In the data rows, the value 128 means zero.
In the table below, every row is followed by its label. The labels come from one hidden rule.
np.array([119., 155., 143., 140., 67., 158., 97., 142., 114., 130., 136.]) f
np.array([146., 147., 157., 154., 95., 188., 113., 165., 114., 90., 135.]) e
np.array([104., 101., 86., 147., 84., 152., 124., 106., 163., 129., 130.]) f
np.array([111., 89., 112., 76., 106., 177., 92., 162., 89., 136., 102.]) e
np.array([102., 91., 109., 138., 77., 173., 98., 152., 112., 128., 135.]) e
np.array([97., 147., 145., 118., 76., 178., 123., 114., 160., 122., 102.]) e
np.array([90., 167., 142., 84., 111., 158., 94., 113., 177., 154., 99.]) e
np.array([110., 90., 95., 130., 178., 90., 145., 149., 116., 102., 149.]) e
np.array([98., 108., 87., 125., 78., 172., 108., 113., 145., 141., 128.]) f
np.array([193., 140., 162., 128., 147., 77., 154., 120., 69., 153., 124.]) g
np.array([109., 75., 97., 84., 157., 137., 84., 153., 97., 146., 131.]) e
np.array([179., 152., 131., 155., 132., 117., 159., 184., 156., 90., 144.]) g
np.array([98., 163., 171., 136., 83., 135., 84., 152., 114., 127., 139.]) e
np.array([123., 140., 168., 138., 156., 102., 175., 171., 128., 69., 132.]) d
np.array([179., 113., 88., 120., 162., 98., 123., 141., 83., 186., 121.]) g
np.array([161., 127., 92., 117., 173., 96., 97., 131., 66., 160., 125.]) g
np.array([167., 152., 167., 155., 110., 152., 158., 178., 119., 93., 142.]) e
np.array([94., 84., 97., 77., 99., 146., 83., 139., 113., 147., 117.]) e
np.array([137., 141., 140., 202., 122., 133., 144., 159., 127., 128., 160.]) g
np.array([97., 99., 102., 118., 180., 83., 159., 129., 150., 119., 140.]) f
np.array([95., 90., 89., 139., 166., 109., 171., 137., 163., 114., 133.]) e
np.array([123., 94., 84., 96., 144., 126., 134., 109., 144., 117., 45.]) e
np.array([192., 132., 149., 140., 93., 152., 122., 75., 129., 122., 122.]) g
np.array([76., 146., 143., 82., 97., 147., 97., 126., 181., 137., 108.]) e
np.array([126., 144., 164., 144., 168., 85., 177., 155., 110., 89., 132.]) e
np.array([127., 131., 78., 120., 174., 94., 128., 159., 96., 90., 135.]) e
np.array([156., 133., 158., 156., 90., 184., 128., 112., 145., 94., 126.]) f
np.array([196., 133., 85., 140., 128., 120., 120., 157., 61., 163., 115.]) g
np.array([109., 90., 76., 76., 136., 150., 110., 150., 101., 174., 113.]) e
np.array([94., 82., 82., 141., 162., 102., 160., 118., 157., 126., 124.]) f
np.array([130., 145., 171., 170., 107., 123., 151., 157., 119., 72., 146.]) e
np.array([154., 151., 172., 173., 126., 113., 129., 90., 157., 156., 144.]) g
np.array([87., 120., 109., 61., 136., 162., 81., 152., 103., 161., 102.]) e
np.array([165., 185., 166., 123., 143., 95., 116., 157., 88., 96., 126.]) e
np.array([123., 127., 134., 128., 172., 75., 179., 111., 155., 87., 115.]) e
np.array([74., 93., 101., 114., 87., 160., 126., 118., 169., 139., 134.]) e
np.array([127., 129., 111., 141., 171., 70., 166., 90., 144., 142., 154.]) g
np.array([88., 97., 85., 77., 132., 150., 76., 145., 123., 160., 137.]) e
np.array([110., 76., 75., 135., 153., 115., 170., 125., 153., 116., 138.]) f
np.array([144., 161., 174., 166., 113., 165., 142., 162., 126., 128., 167.]) g
np.array([114., 142., 151., 123., 110., 165., 158., 108., 207., 107., 94.]) f
np.array([197., 117., 104., 136., 125., 142., 141., 133., 69., 189., 158.]) g
np.array([120., 187., 158., 132., 141., 102., 92., 161., 73., 99., 142.]) e
np.array([151., 126., 164., 160., 85., 157., 106., 102., 131., 95., 127.]) f
np.array([174., 149., 159., 169., 112., 140., 124., 171., 116., 80., 131.]) e
np.array([130., 93., 100., 164., 88., 173., 109., 146., 90., 118., 136.]) e
np.array([129., 98., 89., 79., 128., 158., 102., 180., 102., 176., 133.]) e
np.array([152., 153., 137., 128., 158., 102., 165., 58., 143., 157., 132.]) g
np.array([100., 149., 140., 56., 148., 140., 102., 121., 153., 171., 101.]) e
np.array([118., 148., 153., 154., 131., 117., 151., 192., 130., 63., 142.]) d
np.array([101., 84., 95., 128., 170., 91., 154., 153., 98., 95., 136.]) d
np.array([103., 160., 151., 54., 136., 132., 123., 115., 164., 150., 113.]) f
np.array([120., 156., 178., 160., 160., 93., 164., 160., 134., 138., 143.]) f
np.array([164., 163., 145., 177., 151., 118., 171., 169., 110., 127., 137.]) f
np.array([119., 191., 178., 140., 118., 119., 107., 151., 89., 106., 141.]) e
np.array([130., 119., 110., 160., 170., 97., 158., 80., 131., 155., 153.]) g
np.array([163., 145., 162., 161., 106., 147., 124., 63., 127., 139., 128.]) g
np.array([162., 102., 71., 118., 163., 90., 125., 134., 85., 159., 121.]) g
np.array([90., 97., 83., 87., 112., 134., 125., 96., 178., 140., 125.]) f
np.array([159., 137., 158., 173., 168., 131., 152., 167., 100., 126., 147.]) g
np.array([166., 134., 118., 194., 141., 106., 155., 156., 116., 143., 154.]) g
np.array([113., 90., 97., 80., 118., 163., 73., 161., 100., 162., 125.]) e
np.array([128., 76., 112., 123., 82., 166., 92., 129., 116., 167., 127.]) f
np.array([117., 160., 160., 140., 144., 108., 138., 163., 134., 45., 131.]) d
np.array([107., 82., 68., 116., 134., 138., 163., 128., 174., 123., 122.]) f
np.array([137., 140., 165., 143., 117., 169., 104., 74., 178., 111., 123.]) g
np.array([106., 97., 72., 143., 111., 143., 167., 93., 163., 128., 134.]) g
np.array([144., 143., 120., 136., 180., 55., 144., 137., 116., 132., 145.]) g
np.array([150., 158., 139., 159., 96., 136., 143., 181., 131., 76., 134.]) e
np.array([167., 127., 175., 152., 88., 151., 132., 92., 126., 152., 125.]) g
np.array([187., 160., 134., 140., 168., 75., 121., 135., 86., 145., 117.]) g
np.array([97., 126., 124., 164., 90., 159., 143., 111., 180., 144., 158.]) g
np.array([125., 145., 113., 139., 160., 77., 178., 93., 152., 82., 119.]) f
np.array([106., 173., 139., 131., 158., 134., 146., 80., 183., 111., 126.]) g
np.array([136., 97., 96., 134., 175., 80., 143., 157., 107., 109., 154.]) e
np.array([177., 139., 107., 140., 175., 78., 137., 134., 79., 139., 111.]) g
np.array([84., 159., 136., 56., 142., 125., 103., 130., 154., 157., 108.]) e
np.array([92., 80., 90., 89., 115., 162., 88., 150., 107., 167., 139.]) e
np.array([143., 121., 153., 141., 75., 147., 125., 112., 164., 90., 125.]) g
np.array([148., 149., 126., 84., 122., 102., 148., 55., 156., 121., 113.]) g
np.array([110., 84., 110., 131., 83., 176., 86., 146., 96., 132., 112.]) e
np.array([87., 160., 141., 58., 134., 122., 110., 128., 165., 162., 115.]) e
np.array([178., 142., 162., 162., 122., 158., 135., 174., 123., 87., 150.]) f
np.array([83., 157., 137., 66., 124., 155., 110., 109., 170., 165., 119.]) e
np.array([171., 132., 114., 147., 175., 71., 146., 142., 97., 156., 138.]) g
np.array([133., 130., 155., 124., 141., 92., 118., 56., 148., 79., 128.]) f
np.array([128., 141., 158., 91., 155., 117., 128., 63., 161., 115., 92.]) g
np.array([124., 78., 101., 98., 97., 178., 81., 144., 119., 127., 104.]) e
np.array([103., 176., 174., 131., 94., 151., 80., 144., 106., 120., 125.]) e
np.array([99., 138., 143., 95., 120., 142., 95., 56., 171., 142., 115.]) g
np.array([160., 148., 116., 145., 153., 89., 154., 64., 136., 151., 152.]) g
np.array([219., 124., 127., 152., 125., 98., 141., 125., 84., 137., 154.]) f
np.array([147., 162., 168., 174., 149., 96., 168., 142., 103., 154., 142.]) g
np.array([126., 77., 95., 148., 82., 147., 115., 138., 100., 114., 136.]) e
np.array([130., 150., 130., 134., 169., 83., 177., 95., 149., 87., 118.]) f
np.array([185., 131., 163., 153., 86., 144., 147., 102., 126., 155., 129.]) g
np.array([113., 162., 141., 132., 179., 85., 176., 147., 136., 103., 126.]) e
np.array([105., 71., 87., 145., 101., 155., 125., 115., 162., 132., 144.]) f
Which label does each new row get?
np.array([115., 98., 89., 144., 75., 149., 140., 114., 149., 134., 118.]) f
np.array([130., 197., 174., 136., 142., 110., 120., 158., 98., 103., 117.]) d
np.array([114., 150., 159., 146., 161., 103., 175., 162., 137., 73., 139.]) d
np.array([106., 94., 85., 110., 161., 71., 171., 127., 150., 121., 123.]) f
np.array([97., 152., 153., 113., 81., 166., 97., 112., 168., 127., 123.]) f
np.array([143., 163., 113., 138., 161., 79., 167., 107., 146., 79., 134.]) f
np.array([114., 74., 98., 137., 93., 168., 107., 159., 90., 118., 99.]) d
np.array([116., 155., 141., 138., 175., 81., 176., 162., 114., 98., 129.]) d
np.array([104., 89., 96., 134., 171., 80., 172., 129., 148., 129., 127.]) f
np.array([128., 95., 91., 101., 151., 96., 137., 117., 150., 129., 45.]) e
np.array([103., 96., 89., 126., 171., 108., 179., 123., 161., 124., 142.]) f
np.array([129., 81., 93., 112., 104., 181., 71., 144., 94., 135., 121.]) f
np.array([92., 88., 96., 108., 89., 164., 78., 137., 100., 142., 140.]) f
np.array([108., 152., 152., 130., 167., 72., 179., 152., 112., 87., 122.]) d
np.array([112., 177., 187., 125., 111., 126., 75., 143., 122., 113., 134.]) f
np.array([172., 117., 160., 160., 113., 121., 136., 67., 120., 157., 152.]) g
np.array([141., 133., 137., 204., 121., 134., 144., 152., 109., 130., 160.]) g
np.array([139., 68., 99., 91., 135., 132., 87., 134., 104., 177., 155.]) g
np.array([183., 148., 145., 163., 130., 108., 129., 64., 124., 157., 123.]) g
np.array([125., 81., 89., 143., 100., 153., 149., 98., 171., 124., 106.]) f
np.array([125., 130., 117., 118., 188., 65., 130., 141., 98., 148., 132.]) f
np.array([203., 144., 146., 137., 111., 107., 147., 72., 136., 150., 124.]) g
np.array([86., 166., 156., 95., 92., 156., 103., 97., 158., 141., 121.]) f
np.array([104., 96., 130., 134., 78., 157., 73., 151., 109., 114., 144.]) e
np.array([101., 107., 85., 118., 176., 89., 168., 121., 148., 121., 117.]) f
np.array([114., 92., 88., 106., 147., 120., 130., 113., 154., 125., 41.]) e
np.array([100., 98., 90., 69., 158., 150., 103., 148., 97., 161., 121.]) e
np.array([124., 85., 108., 156., 78., 156., 120., 151., 104., 126., 147.]) f
np.array([103., 91., 89., 126., 89., 161., 109., 114., 171., 153., 133.]) f
np.array([163., 149., 141., 86., 158., 97., 161., 77., 143., 129., 93.]) g
np.array([108., 170., 153., 64., 146., 141., 82., 148., 110., 158., 111.]) e
np.array([120., 172., 160., 146., 136., 124., 157., 155., 120., 52., 141.]) e
np.array([124., 136., 169., 168., 121., 164., 132., 162., 114., 65., 148.]) e
np.array([141., 133., 119., 198., 124., 147., 138., 156., 111., 148., 173.]) g
np.array([147., 145., 184., 170., 101., 150., 136., 150., 102., 143., 149.]) g
np.array([145., 126., 83., 121., 181., 97., 114., 149., 98., 98., 136.]) e
np.array([88., 81., 85., 116., 93., 138., 110., 117., 168., 138., 120.]) e
np.array([114., 154., 163., 108., 89., 143., 102., 96., 175., 162., 125.]) g
A new table starts here. Its rows get labels from a new hidden rule, each label after its row.
np.array([127., 130., 144., 168., 114., 122., 152., 87., 151., 115., 140.]) m
np.array([134., 146., 159., 165., 106., 120., 81., 63., 155., 124., 153.]) m
np.array([114., 124., 117., 118., 142., 127., 159., 174., 136., 137., 107.]) h
np.array([157., 141., 151., 159., 116., 140., 94., 79., 155., 127., 138.]) m
np.array([128., 129., 139., 107., 77., 123., 131., 58., 156., 129., 109.]) m
np.array([127., 126., 128., 113., 163., 158., 135., 143., 115., 99., 138.]) h
np.array([127., 120., 103., 150., 147., 161., 150., 95., 129., 138., 111.]) h
np.array([128., 125., 111., 121., 162., 127., 137., 120., 156., 111., 111.]) h
np.array([98., 66., 141., 110., 117., 122., 132., 94., 102., 128., 137.]) m
np.array([126., 115., 85., 102., 160., 131., 162., 211., 112., 143., 134.]) h
np.array([137., 151., 144., 195., 66., 149., 65., 91., 171., 126., 164.]) m
np.array([126., 111., 66., 105., 176., 119., 168., 189., 157., 149., 75.]) h
np.array([135., 146., 198., 179., 90., 114., 55., 88., 131., 112., 199.]) m
np.array([142., 131., 139., 131., 114., 122., 124., 139., 109., 127., 151.]) m
np.array([151., 78., 100., 104., 166., 129., 151., 169., 121., 101., 137.]) h
np.array([133., 171., 146., 205., 96., 122., 90., 60., 155., 189., 154.]) m
np.array([129., 132., 133., 128., 123., 124., 119., 118., 173., 148., 130.]) m
np.array([136., 115., 168., 188., 136., 108., 61., 77., 166., 120., 150.]) h
np.array([157., 162., 133., 136., 123., 124., 122., 130., 132., 130., 131.]) m
np.array([130., 127., 145., 128., 129., 122., 128., 144., 102., 55., 141.]) h
np.array([133., 148., 171., 128., 68., 118., 77., 98., 139., 119., 163.]) m
np.array([135., 160., 205., 170., 57., 111., 42., 85., 111., 107., 224.]) m
np.array([146., 134., 129., 105., 148., 128., 144., 137., 141., 139., 103.]) h
Here are more rows. What is the label of each one?
np.array([133., 153., 188., 159., 69., 113., 84., 107., 119., 111., 189.]) m
np.array([127., 122., 91., 109., 140., 127., 141., 145., 124., 48., 112.]) h
np.array([126., 107., 94., 138., 100., 127., 155., 152., 134., 137., 110.]) m
np.array([130., 129., 137., 116., 120., 123., 129., 199., 140., 129., 134.]) m
